In the data rows, the value 128 means zero.
Some points, one per row:
[ 62  52 188 161  17  71 102 168 213 104 167 186  41 172 113  92  87  62
 140  78  79  57 156 174]
[102  88 147 139 115 136  72 141 159 106 133 132 109 169  95 115 114 144
  85 133 146 135 113 125]
[197 255 122  69 206 109 196  93 106 200  75  44 255  52 233  90 203  64
 155 128 128 128 128 128]
[111 161 149 132 113 168  97 150 150 137 121  44 118 172 136 114  94  78
 201 141  75 192 174 127]
[144  23 142 170  63  55 100 120 167 116 163 255  26 136  74 141  88 205
 113  81 155  79  89 170]
[109  16 137 165  68  75  81 142 173  66 195 242  14 161  11 121  68 189
 114 106 178 104 105 181]
[ 74  82 147 156  61 144 113 168 153 119 138 159  43 180 121 146 103 118
 146 100 104 149 167 163]
[ 64  55 163 163   8  83 110 152 203 110 146 149  61 187 162  89 103  94
 130  94  76  54 140 170]
[197 166 129 188 191 242 109  93  12 230  62  75 135 110 246 193 161 255
 187 134 200 255 151  59]
[146  36 115 184  67  87 136 139 147 108 159 219  41 165  89 130 103 142
 140  95 149  87 106 144]
[ 93  48 147 156  91 150  66 148 152  83 147 151  66 180  61 106 103 148
 100 112 154 119 119 136]
[161 188 137 120 187 112 122 100 136 146 117  90 192  69 138 128 128 128
 128 128 128 128 128 128]
[160  34 120 168  85  43 123 129 158 105 180 250  41 158  64  86  65 146
 167 110 116  84 106 167]
[122 106 173 141 115 101 118 132 150 150 120 129  95 127 141  91 109 156
 158 126 114 138 133 124]
[181 167 139 127 226 158  82  77  79 172  99  98 169  71 128 128 128 128
 128 128 128 128 128 128]
[128  52 201 154  24  47  52 125 244 127 121 143  84 185 134   0 115 123
 192 122  29 118 161 116]
[188 255  96  73 255 175 128  42  69 196  61   1 255  56 168  68 201 156
 137 184 128 213 123  35]
[120 138  99 105 127 113 146 135 108 107 127 153 155 129 166 166 169  69
  79 109 136  48 105 137]
[ 91 106 144 130  90 140 121 149 119 109 136 130 132 154 128 128 128 128
 128 128 128 128 128 128]
[ 98 171 176 118 169 200  48  73 149 147  77   4 221 155 194  68 186 126
  68 157 113 166 100  79]
[ 79 127 169 120 132 178  52 127 134  93 120  81 147 153 113 145 143 155
  90 149 150 160 125  98]
[ 76  70 131 147  62 140 111 159 133  89 147 144  64 189 105 180  78  89
 113 120 128 128 128 128]
[ 90  77  99 126  77 132 135 144 123  62 129 120 133 200 165 139 148  27
  63 131 122  96 119 126]
[123 143 132 109 135 109 166 124 139 147 134 131 137 126 141 138 127 105
 128 128 128 128 128 128]
[147 110 161 148 154  93  86 121 154 150 177 203  72  78 128 128 128 128
 128 128 128 128 128 128]
[ 99 134 134 124  80 150 125 175 145 109 127  85 113 176 127 135  93  87
 135 130  98 161 182 137]
[196 235  69  79 240 180 228  99  21 186  98  79 220  57 194 235 174  82
 144 166 151 169 117 118]
[203 161  91 115 219 114 145  81  88 137 125 154 194  53  92 115 188 203
  71 150 194  96  46  79]
[ 99 148  88 109  97 166 140 145 116  91  87  55 153 171 197 163 151  12
 107 137  86 151 128 128]
[131   1 162 180  27  36  78 134 228 109 173 222  31 159  60  21  74 123
 156 104  83  63 122 163]
[115  83 136 157 128  97 102 134 158  92 156 180 107 122  73 125 128 166
  90 127 140  84  99 135]
[108  71 177 167 108  96  75 134 169 100 192 235  34 112   0 116  71 247
 148  95 181 113 109 166]
[100  53 144 186  78  85 121 147 134 117 165 239  61 142 137 178 117 171
  82  99 182  66  87 200]
[ 69  59 187 148  37 118  60 151 183 105 141 123  80 195 145  79 107 122
 126 115 100 127 151 156]
10 more points follow, each with its number after it:
[115 104 118 149 112 137 137 152 113 109 138 160  88 142  96 155 100 133
 136 109 136 119 128 153] 0
[133   0 122 210  34  57 116 148 167 129 186 255   0 138  72 141  59 193
 158  66 139  76 124 201] 1
[ 40  26 234 191   0 121   1 154 234 111 117 114  36 242 136  17 105 123
  83 101  80 109 137 149] 2
[ 87   0 216 221   0  30  75 123 248 176 169 255   0 178 175  76  79 166
 152  61 101  10 133 198] 3
[106 116 104 137  99 156 129 151 103 102 131 124 106 161 119 159 112 118
  99 135 147 125 133 139] 4
[170 213 129  96 168 124 151 138 144 170  97  76 159  86 145  77 127 107
 190 155  50 142 177 112] 5
[134  69 112 149  92 113 108 149 129  93 157 184  54 161  81 128 128 128
 128 128 128 128 128 128] 6
[168 255  44  55 255 184 255 130   0 170 107 107 250 128 128 128 128 128
 128 128 128 128 128 128] 7
[148 220 165  94 180 111 146 118 135 178 116  72 193  76 126  68 138 102
 184 158 128 128 128 128] 8
[133 163 107 104 153 128 168 124 121 114 124 111 194 115 162 133 156  63
  79 121 138  94 113 126] 9
Which two of these numbered points are nearest to each point below, ignoring the direction in which the first points spread most? Their numbers follow each, nearest first.
[200 197 107 115 234 129 105  48 136 147  90  53 234  65 117  35 182 182
 128 128 128 128 128 128] > 8 5
[  8  72 226 147   1 120  37 156 240 117 112  49 133 218 214  32 164  34
  84  94  29  90 154 138] > 2 3
[237 255  34  47 255 148 255  95  20 255  35   9 255 128 128 128 128 128
 128 128 128 128 128 128] > 7 0
[110 147 114 122 118 124 147 150 123 133 147 139 110 120 117 159 101 116
 173 110 120 119 156 132] > 0 4
[ 50  83 203 153  15 126  77 150 213 120 126  92 116 210 194  78 149  56
  90 117  56  91 156 138] > 2 9
[ 92 137 118 122 123 130 159 132 136 128 123 137 173 120 170 149 159  52
  81 114 128  53 102 128] > 9 4
[255 154 179 154 210  72  99  44 167 236  83 105 172  61 163   0 167 244
 202 168  75 157 108  59] > 3 8
[238 255  37  62 255 105 255 125  35 179 139 164 186  12 132 242 128 116
 191 152 170 117 117 131] > 7 1
[178 222 113  96 216 123 147  75 124 182  99  69 220  51 142  73 174 152
 147 167 114 153 122  67] > 8 5
[141 180 126 107 166 102 160 100 128 158 114 117 184  70 130 117 137 128
 135 137 110 106 116 115] > 8 9
[105 162 117  99 125 126 179 116 141 135  99  91 197 125 214 127 188  22
  98 127  98  66 119 145] > 9 4
[ 80 119 140 105 100 111 146 139 148 118 136 125 156 151 176 142 163  58
  71 111 112  53 116 146] > 9 4
[ 63  91 117 133  42 163 118 179 103  74 138  99  97 216 129 170 114  58
  90 108 139 151 147 144] > 4 0
[ 89 127 183 129  94 168  62 139 180 112  98  39 146 174 155  54 143  87
 131 142  72 142 173  98] > 2 5
[ 94  90 178 152  77 168  37 138 165  97 103  48 104 205 101  55 120 122
 127 156  84 198 162 107] > 2 4
[162   4 131 223  77  72 114 126 130 140 169 255   0 135  77 115  92 233
 162  90 163 120 118 166] > 1 6
[127 150  96 112 142 123 176 117 138 123 128 131 173  99 186 129 173 102
 113 144 132  74 113 135] > 9 0
[132 192 164 102 142 126 124 121 187 197  80  42 169 125 169  48 131  80
 202 173  13 181 188  91] > 5 8
[ 43  52 135 133  38 188  92 175 125  52 133  96 110 212 114 175  95  37
  72 128 140 122 142 163] > 4 0
[ 66  82 130 133  54 142 118 165 145  83 142 118  86 187 138 139  90  66
 114 110 112 109 147 158] > 4 0
[146 179 164  93 120 101 171 132 172 170 113  68 168 115 169  60 131  54
 205 125  38 132 183 127] > 5 8
[144  46 179 178  53  75  71 103 196 142 122 145  63 171 101   0  70 138
 202 130  47 144 193 114] > 5 8
[166 188 176 108 205 146  88  76 151 195 100  39 205  95 184  63 187 206
 139 142 118 195 121  70] > 8 3
[ 39  68 116 129  42 173 105 177 143  50 141 103  97 218 116 178  93  42
  69 108 135 113 132 165] > 4 9
[107  72 135 142  97 123 123 149 124 104 165 213  57 139  73 171  93 151
 149 107 141 111 135 168] > 0 6
[146 204 142 105 160 146 140 108 173 154 100  82 161 106 114  73 120 107
 186 146  75 183 177 101] > 5 8
[ 49  90 127 132  50 169 112 175 113  71 140 103 100 213 143 175  96  47
 101 119 106 137 167 168] > 4 0
[165  35 165 207  99  64  79 100 142 154 175 247  32 113  95  87 105 255
 136 110 173 109  95 143] > 1 6
[117 111 148 125  69  82 150 151 174 139 144 145  92 143 128  94  92  70
 180 127  62 110 164 169] > 5 8
[116 226 160  97 202 240  57  85 104 151  49   0 245 139 190  85 207 179
  69 176 131 255 154  33] > 2 4
[116 170  94 104 141 107 170 144 108 123 125 150 175 109 143 150 147  78
  73 116 150  55  85 148] > 9 0
[186 127  96 146 155  57 253 169 102 188 190 255   6  49  55 248  44 210
 252  93 180  71 140 128] > 1 0
[169 186 105 114 217 123 193 122  70 162 145 188 130  43 110 187 129 193
 173 125 180 132 121 139] > 1 0
[173  72 153 171 134  39 105 114 186 153 158 240  34  94  65  74  91 222
 194 101 131  98 132 159] > 1 8
[153 163 107 113 135 108 188 114 114 127 126 132 182  94 175 173 173  81
 116 134 123  77 119 141] > 9 0
Here are 10 other points, each followed by its number:
[176 221 133 106 226 160  83  51 115 173  53   0 255  81 170  38 214 161
 103 171 127 183 120  31] 0
[151 172  74  94 162 160 165 105  86 120 112  85 191 115 148 163 163  72
  96 139 149 122 119 105] 1
[165  90  74 157 213 172 126 100  39 124 115 181 138  93 138 216 170 239
  50 121 255 135  48 129] 2
[ 95  53 116 154  60 138  99 174 136  98 132 149  52 205 108 137  81 108
 124 117 113 149 152 152] 3
[135 157 169 128 163 170  71  86 153 121  78  29 203 117 173  41 199 128
  67 148 118 165  98  59] 4
[ 74   6 144 186  49 107 121 165 143  85 185 255   0 171  40 217  68 169
 105  80 205  58 106 208] 5
[116 131 160 113 140 174  91 141 149 111 122  69 130 145  84 103 120 143
 147 155 110 181 155 112] 6
[192 183 102 124 182  88 181 102 126 193 135 174 163  51 155 110 140 160
 165 127 125  92 116 139] 7
[255 255  83   5 255 145 255  68  90 255  45   0 255   0 247  97 224  35
 253 206  28 192 191  34] 8
[201 107  90 188 227 171 126  75  18 152  98 197 111  93 161 193 178 255
  86 121 255 175 128 128] 9
The same question for these:
[161 154  67  94 154 136 174 127 100  95 114 111 164 105 129 124 141  66
 109 118 138 102 103 112] > 1 3
[225 255 118  60 230 100 215  80 116 230  51  40 255  31 255  68 217  80
 198 164  28 118 153  71] > 8 7
[171 185 116 103 174  91 205 105 124 199 146 197 152  38 122 153 129 140
 179 128 127  93 114 146] > 7 1
[189 197 107 104 223  97 164  90 123 173 113 127 197  36 133 103 154 168
 151 143 119 127 110  97] > 7 1
[ 74  94 120 128  60 172 112 171 127  87 134 101  80 193 139 158  99  47
 119 125 116 159 164 172] > 3 1
[111 170 171 109  94  28 183 145 220 200 141 147 149 100 196  37 134  36
 174 124  13  31 140 154] > 8 7
[174 183 122 131 202  99 171  87 122 169 124 138 178  69 127 122 157 158
 152 145 121 118 111 110] > 7 1
[105 106 180 131 146 153  38 105 153 102 113  82 167 128 146  77 173 165
  54 130 150 117  89  93] > 4 0
[ 94 112 148 151  73 144 117 151 130 121 141 136  87 172 124 149 110 111
 136 129 124 144 147 153] > 3 6
[137 101 148 182 131 168  91  76  96 123 108 135 156 108 202 140 206 232
  49 125 201 139  67 128] > 2 9
[ 95  25 139 174  51  98 135 171 134 101 183 255   0 155  88 222  84 188
 117  98 195  81 115 205] > 5 2
[ 83  99 173 131 113 161  67 123 167 119 122  87 138 151 143  96 152 167
  78 132 140 117 120 108] > 4 0
[102 133 172 133 138 158  41 117 162 115 109  65 155 166 154  82 163 139
  89 156 120 141 124  92] > 4 0
[124 212 172  80 157 173  75 128 182 171  86   0 199 140 170  33 128 128
 128 128 128 128 128 128] > 4 0
[131 139 166 130 151 177  43 105 147 107  99  61 161 134 104  48 174 166
  72 157 120 167 105  73] > 4 0
[ 85  81 132 136  77 164 115 173 123  77 125 121  88 189 134 176 102  78
 114 119 131 148 137 154] > 3 1
[130 158 100 107 139 140 156 108  97 111 106  99 180 116 176 150 163  70
  88 145 133 117 100 128] > 1 3
[ 97  63 152 172  45 107 112 151 142 138 147 185  39 193 146 143 102 141
 151 101 119 108 156 163] > 3 1
[171 162 107 106 166  89 222 134 111 176 152 198 130  57 145 185 117 137
 183 121 145  88 120 155] > 7 5
[ 91 119 198 140  98 152  59 136 156 121 136 103 105 155  89  93 107 154
 160 139 100 175 157 122] > 6 3
[194 179 123 101 179  78 192 104 113 157 140 152 156  65 130 134 141 151
 133 138 152  92 123 133] > 7 1
[159 155 110 123 138  76 220 138 102 176 155 231 121  65 149 193 141 134
 151 111 140  49  94 169] > 7 5
[144 189  59 111 201 205 238 142   0 173 144 152 144  71 199 255 141 180
 116 126 236 153 123 151] > 5 2
[109 139 137 130 140 173  92 125 121 109 119  65 138 143  95  88 132 149
 140 138 101 190 153  94] > 6 3
[ 93 146 195 119  75  64 130 136 210 154 136 124 126 136 172  51 137  55
 169 121  26  58 153 160] > 8 7
[122 145 172 124  55 116 108 128 208 167  73  14 158 182 215   0 127   0
 207 150   0 160 203  83] > 8 4
[102  98 132 121 117 116 113 131 139  92 154 153 118 114  88 132 128 121
  94 109 138  75  84 158] > 1 5
[205 255 105  69 227  85 253 108 111 232  91 101 235  13 202 132 150  70
 218 158  47 112 164 106] > 8 7
[233 255  41  44 255 104 255  81  57 237  72  58 255   0 237 164 189  51
 202 182  62 135 148  95] > 8 7
[ 98 185 158 108 182 222  70 129 115 132  99   5 173 125 124 131 147 162
 112 166 153 188 150 100] > 6 3
[106  68 153 164 124 125  65  92 140 128 121 155 143 132 159 110 184 203
  45 115 169  85  77 123] > 4 0
[127 131 115 102 122 145 151 118 118 128 124 108 167 140 168 143 137  69
  80 129 137  88 111 130] > 1 3
[168 197 136 107 216 131 113  81 113 151 106  76 193  77 131  59 173 165
 121 172 118 138 104  72] > 0 4
[154 122 108 120 160  80 167  98 124 138 164 210 118  91  78 126 114 167
 120 108 151  79 105 158] > 7 1
[158 172  71 105 215 184 192 144  17 149 134 154 112  78 121 255 123 205
 163 130 232 178 138 130] > 5 9
